One vector is turned by the same rotation once a step. Each row is the vector after some number of steps, and that number follows the row.
The counts run from 0 to 1010.
[ 10  -9 -15   5  -7  12   6  -3   9 -20 -14   4  -4  19 -11   5  -6 -15
 -14   2  -9 -13  -9  -5  12   0  -3 -12  -9 -16 -10   0  -5  -9   7   9
  -3   9  -5   1   2 -17   8   4 -15 -20  23   8 -12   6  -9 -26]  57
[ 32 -17 -18  17 -11   9 -13  -5  -4 -12   3  -8   5   1   6   5 -13   0
 -12   4  -8   2 -13   0  -3  -1   4  -1 -17  -4  -5  18   1 -10  -5  11
  10  -1   3  -3  -6  -8  17 -15 -22 -18  16   0 -20   1  -3 -11]  517
[ 21 -13 -12  -3 -18  10 -15 -14  -6 -13  -9   3  -5  14   5  19 -17 -14
 -14   1  -6  -5  -2   8  -8   5  -3 -14  -1 -14   7  21  -3  -4 -14   6
  10  19  -7   1   0 -20   8  -9   2 -12  17  -2 -17  -3 -16 -16]  334
[  5 -16  -8   6 -12   2  -9  -3   3 -11 -14  -2  -8  24  -2  13   2 -13
 -10   4 -11 -13  -5   2   7  -8  -4 -36  -3 -10   4  17 -12  -1   9  -7
  -9  -1  -4  -3   9  -6  17  -6  -6 -17   7  -7 -10  12 -14 -26]  821
[ 17 -15 -13  25  -1  13  -1   6   4  -1 -13   3   5  10   5   6  -2 -17
 -19  10  -5 -22 -15  -7   8  -7   6 -14  -2  -3   7  15  -2  -2   6  15
 -13   5 -10   4   3 -23  10  -2   9 -10   3 -15 -26  -3  -5 -16]  395
[ 25 -20  -8  11  -2  13  -3   0  15 -21  -7  11  -5   7  -7  11 -10 -20
 -17  17  -1  -1 -18 -10   2  -2 -10  -9 -16   0   3  13   2  -5   8  14
   1   6 -15   3   0 -13  11  -2  -6 -12   8  -5 -19  -1 -21 -21]  983
[  5 -15 -13  -2  -5  15  -3 -13 -11  -2   0  -8 -11   9  -3  -5  -9 -11
  -7   0 -12 -17  -8  20   0 -10  17  -9  -1  -7  10  11 -13 -15   1  -7
  -3  20   0   5  15 -10  17 -11  -5 -19  23   1 -12  -8  -2 -25]  439
[ 11 -14 -30  -4  -3  13  -7  -5   5 -12  -9 -11   2   7   0  -8   4 -13
  -9   2   5  -7 -13   5   2   3   5  -8  -8 -13   8  22   0  -1   2  10
  10  16  -1   6   5 -15  12  -2 -17 -13  31   8  -9  -1  -4 -25]  797
[ 12  -8 -17   9   8  11  -6 -13  12 -14   2 -14   1   1  -4  -3  14  -9
  -7   8   3 -13 -17   1  11 -11   4  -6 -16  -8  15  26  -6   5   5   7
   1   5  -4   6   2 -16   8   0 -13 -14  15  -1 -28  -4  -9 -23]  465
[ 14 -21 -23  21   6  12 -14   4   5 -18 -10   6   3  -1  14   9   8  -7
 -22   6  -6  -1 -13  -1  -3  -4  11  -5 -10   8   2  14 -13  -6  -1  11
   1   3 -16   9   0 -26   8  -5 -10  -2  15   0 -16  -5 -11 -19]  725
[ 21 -22 -26  17  -1   4 -11  -3   3 -14 -16  -2   9   4  11  11   1 -10
 -17   1  -6 -12 -14 -10   4 -10   9 -20   4  -1  15  18  -5   2   2   8
  -6   5  -9  -3   5 -11  23 -10   2  -3   3  -6 -15   5 -12 -16]  393
[ 10 -17 -27  -8 -19   6 -22  -6   0 -14 -15   6  -8  15   8   0   2  -5
 -16   5  -4  -5  10   3  -3  -4  16  -6  -3  -5  12  16 -13 -20   9   4
   2   5   6  -3   6 -16  13  -6 -19 -17  16  -1  -2  -1 -14 -20]  541
[ 18 -20  -6  12 -13  14  -9  -7 -10  -6  -3  15 -13  16   8   4 -30  -5
  -7   5  -9 -15  -5  16   1  -6   5 -13  -7  -1   5   5 -23 -14   5   5
  -7   5  -1  -4  12 -14  10   5   5 -16   1  -6 -24  -6  -3 -19]  1008
[ 13 -14 -12   7  -6   0  -1   6  -7 -13 -20  12  -8  18  -2  -9  -4 -14
 -12  -4  -2 -25  -9   4  -2 -10   8 -19 -13  -4  -4  -2  -3 -17  -7   5
 -15   4  -1   5  -1 -14   4  -3  -7 -16  20  -7 -12  -2 -20 -22]  388
[ 26 -20 -11   9  -4  -2 -15  -5  -1 -20  -4   4  -2  12   2  14 -31  -9
  -8   1  -7   3 -11   7   5   2  -7 -14 -15   1   3   7 -14 -11  -3   7
   1   6   0  -9   1  -6  24  -6  -6  -6  11   3 -16   4 -17 -20]  750
[ 18 -28  -9  24  -7  25  -2   9 -16  -1  -8   3  -5   3   7  -8   7  -1
  -6   4 -15  -6 -14   4  -2 -13  11  -5 -21  -7   6   9  -4 -18   1   5
  -7  10  -1   2  -5  -3  13  -4 -11 -16   0  -9 -23  -8  -7 -16]  445
[ 13  -6 -12   9  -7   1 -13 -13   6  -9  -6 -11   1  11   8  11   0 -11
 -19   0   0  -6  -8   3   8  -4  -5  -7  -7  -5  -6  17   0   3  -5   6
   5  -5  -1  14   4 -36   6  -7  -9 -16  24   0 -23   7 -16 -21]  656
[ 23  -5  -6   6 -15   8 -11 -17 -11  -5   7 -10  -8  12  -5   7   3  -9
   2   5 -14  -6   1   1   1  -5   9  -8  -7  -2   8  25   3  -6  -2   6
  -5  -1  -3  10   7 -25   2 -18  -9 -25  22 -10 -26 -12  -1 -14]  432
[  4 -17 -14  20  -3  24  -4  -3  -5   1  -5 -14  -2   1   7  -8  14   5
 -15   0 -11 -11 -14  10   3 -21  13   0 -14  -7  -2   9  -6 -17   1   4
  -4   7   0   5  -5  -9  17 -13 -12 -21  18  -7 -14  -3  -9 -22]  447
[ 13 -15 -24   9  -7  12 -14  -6  11  -8   4   6  -2   4  11  -7  -2  -6
 -15  14   7 -13 -11   4  -3  -4  10   2  -5  -5  15  33  -4   1  11  14
   5  -1  -4   5   5 -18   4  -8 -10 -16  12 -12 -21  -8  -3 -18]  36
[ 22 -17 -21   8   1  -3 -14  -8  -8 -13  -2  -8  10   1  14 -13  11  -6
  -3   1  -2  -7  -7  -2   3 -10  13  -9 -18  -7  17  26  -3  -2  -6   6
  -1   2  12   4   3 -13   9   2 -21 -13  10  -3 -22  -5  -8 -20]  375
[ 17 -16 -18  11  -1  17   4   6 -16 -10  -3   7  -8   8   4  -5 -10  -8
 -12   6 -17  -3 -16  15  -8   3  17  -1 -13  -2  -8  11 -11 -17  -4  -1
  -4  18  -2  -3   9 -12  21  -5 -10 -12  27   4  -9 -11   4 -19]  437
[ 16 -23 -15   6  -1   9 -11   6   4 -13 -10  16 -17  17  -7 -10   3 -11
  -4   9   2 -10 -17  12   2  -5  -1 -18 -20   4  12   5 -12 -11  11   6
 -11   5   0  -5   6  -3  14  11  -1  -7   7  -1 -18   0 -14 -25]  130
[ 17 -15 -24   5  -5  11 -24   8   1 -15 -15  -8   2  14   4  18   0 -10
 -17   6  -2   2  -5   2   0  10   4 -22 -11  13  -1  22 -17 -14   0  14
  -1   4  -7   3   6 -23  14  -3 -10  -4  15   0  -5  -4  -7 -13]  401
[ 19 -11   6  20   9   2  -2  -1  -3 -11  -8 -11   4  12   3   5  -7 -17
 -10   7  -9  -5 -14   2   5 -10   1 -23 -23   1  -9  12  -5  -7  -6  -8
 -15   7  -1   1  -2 -11  23  -6 -14 -14  20   5 -16  -3 -12 -18]  239
[ 24 -12 -11  16  -8   5 -11  -8   9  -9 -12   3  12  11  15   6 -19 -18
 -16  13   7 -18  -6  -7   2  -7   0 -17  -2  -9   6  24   3   5   1  11
  -1   6  -5   0  -2 -21  11  -8  -5 -14  11  -2 -19  -3  -6 -15]  567
[ 16  -7   5   8  -7  -2 -18 -14  -6 -12   2  -4  -3  20  11   1 -10   2
   1   1  -6 -12   1  15  -2 -12   2 -20 -22 -13  -4  15 -14  -7 -10  -4
  -8  -2   8  -2   0  -9   8   0 -12 -25  12 -10 -18  -3 -13 -25]  838
[ 27 -15 -10  12   3   6  -2  -2 -17  -4   5   7  -4   9   3  -9 -12  -5
   0  -4  -8 -15 -22  18  -1  -5  12  -6 -18  -1   5  10  -3 -12 -13   4
 -13   8   9  -7   3  -8  18  -1   3 -10  18  -7 -26  -9  -6 -18]  97
[ 16 -15  -4  -4 -10   4 -10 -13 -10 -12   1  -4 -10  12   1   5  -4  -1
  -9   1 -16  -1  -6  12  -4  -4   5  -6 -18 -19   7  18  -7 -11  -4 -11
   7   7  12  -9   4   2  20  -3 -23 -22  11  -8 -15   5 -21 -26]  183
[  9 -17 -12   4  -4   4 -21  -4  -7 -14  -2 -13  -6  14   4  19  -5  -1
  -7  -5 -12   6  -9  17   2   5  -3 -19 -15  -1   9  22 -22  -9  -8  -3
   7   7  -3  -5   2  -9  20  -8  -8  -6   9  -6 -14   0 -17 -24]  922
[  3 -17 -20  12 -10  -1 -18   0  -3 -14 -15  -2  -2   9   3   5   8  -8
  -8   2 -10  -7   5  -3   7  -3  11 -15 -10  -6  21  24 -20 -11   7   2
  -1   4   0   2 -10  -9  12 -13 -19 -11   3  -7 -13  -6 -20 -21]  632
[ 19 -16 -19 -10   0   4  -8 -18  -1 -20 -13  -8   2   5   7   5   2 -18
 -15  -1   1 -13  -9  -1  -2  -8   9 -23  -6 -12  13  17  -6   0  -5  -5
   1  15   0  -3  14  -8  14  10 -11  -7  15   6 -12   5 -14 -22]  474
[  5  -6  -2   7  -3   7  -4  -8  -1 -11  -4   1  -6  20   3  12  -9 -10
 -12   6  -5 -22  -2  11   7   2   2 -23 -10 -19  -1  21 -20  -4   2  -4
  -6   6   4 -10   8 -14   9  13  -9 -20  10 -14 -16  -1  -9 -26]  406
[ 18 -11 -11  26  -1  18  -2   4 -10   3   1  -8  -3   7 -10  -4   2  -8
   2   7 -16  -6 -16   5  10  -7  11  -4 -13   6   8  12  -6 -15   6  10
 -14  10  -4   1  -2 -13  19 -15  -5 -15  13  -1 -24 -15   4 -13]  860
[ 15  -5 -15  -1   9   3  -3  -7  10 -12  -7  -8   0  20 -11   9  -4 -15
 -11   4  -5  -4 -17   9  14   5  -3 -15 -11  -5   4   9 -11 -10   5   5
 -10  13   0  -6  13 -19  24   6  -1  -8  23   0 -11   4 -15 -26]  231
[ 26  -2  -7  16  -3   8   0 -15  -4   2   7 -10  -4  13  -3   0  -6  -8
   0  10 -17 -11 -13   5   9  -9   9  -7  -9  -1   3  16   4  -5   3   2
 -18   3  -1   1  11 -19  23 -13  -1 -23  23  -3 -23  -5   5 -15]  430
[ 25 -11 -25   0  -4   0 -15 -10   5 -13  -9   9   1  12   1 -10 -15 -17
  -7   8   7 -16  -3   1   8  -2  12  -4  -8  -3  23  12  -7 -16   6  17
 -10  18   6  -6   5 -17  12   5  -2  -9  14   1 -10 -11  -9 -16]  800
[  0 -13   5  25  -3   9   2   0   1  -6  -4   6  -5  17  11   9 -12  -5
 -16   8 -16 -12  -9  13   6  -7  -2 -12  -9 -16  -2  14 -17  -2   1  -7
 -10   6  -7   3  -2 -18  16  -9   2 -19   7 -12 -21   1 -15 -29]  496
[ 18 -16  -8   9  -7  -3 -17  -6  -3 -18  -7   5   0  13   6   7 -16 -15
  -4   3   3 -16  -2   1   6   4  -2 -18 -15  -6  15  24 -12   2  -9   7
   0   2   5  -3   0 -20   1   8  -4  -9   2  -6 -28  -6 -15 -16]  235
[ 24 -15 -10  16 -16  22 -10   3 -14  -8  -9  10  -8  18   6   7  -7   5
 -10   2 -14  -8  -5  11  -4  -4   8  -8 -12  -5 -15  -2  -8 -25  -7  12
  -8  10  -5  -8  -4 -17   8   1  -4 -17  17  -7 -11  -9  -4 -14]  677
[ 22 -14 -25  -9 -13   7 -13  -5 -11 -17  -8 -11  -6   9  -9  -5  12  -2
  -1  -7  -7  -4  -6   1  -1   0   6  -8 -19 -10  10  16   2 -17  -5  11
   6  10   9  -3   3  -5   6   3 -23 -19  18  -6 -14  -2 -12 -21]  283
[  9 -18 -15  -2 -12  11 -20 -12  -6  -3  -7  -9 -13   4   3  -2   8  -5
  -9  -4   1 -17   2   9   2 -18  14 -10 -13  -4  25  19 -12 -17   2   2
  -5   4   9  -1   1  -7   4  -4  -8 -15  -2 -12 -21  -7 -20 -20]  872
[ 30 -20 -19  15  -7  14  -8  -1  -3  -7   3  -8   2   1   2   3 -21  -7
 -13   6  -6   3 -20   5  -2   2   7   2 -14   2  -5  17   3 -15   1  14
   8   2   3  -1   2  -8  22 -15 -16 -15  17   2 -18  -1  -2 -12]  518
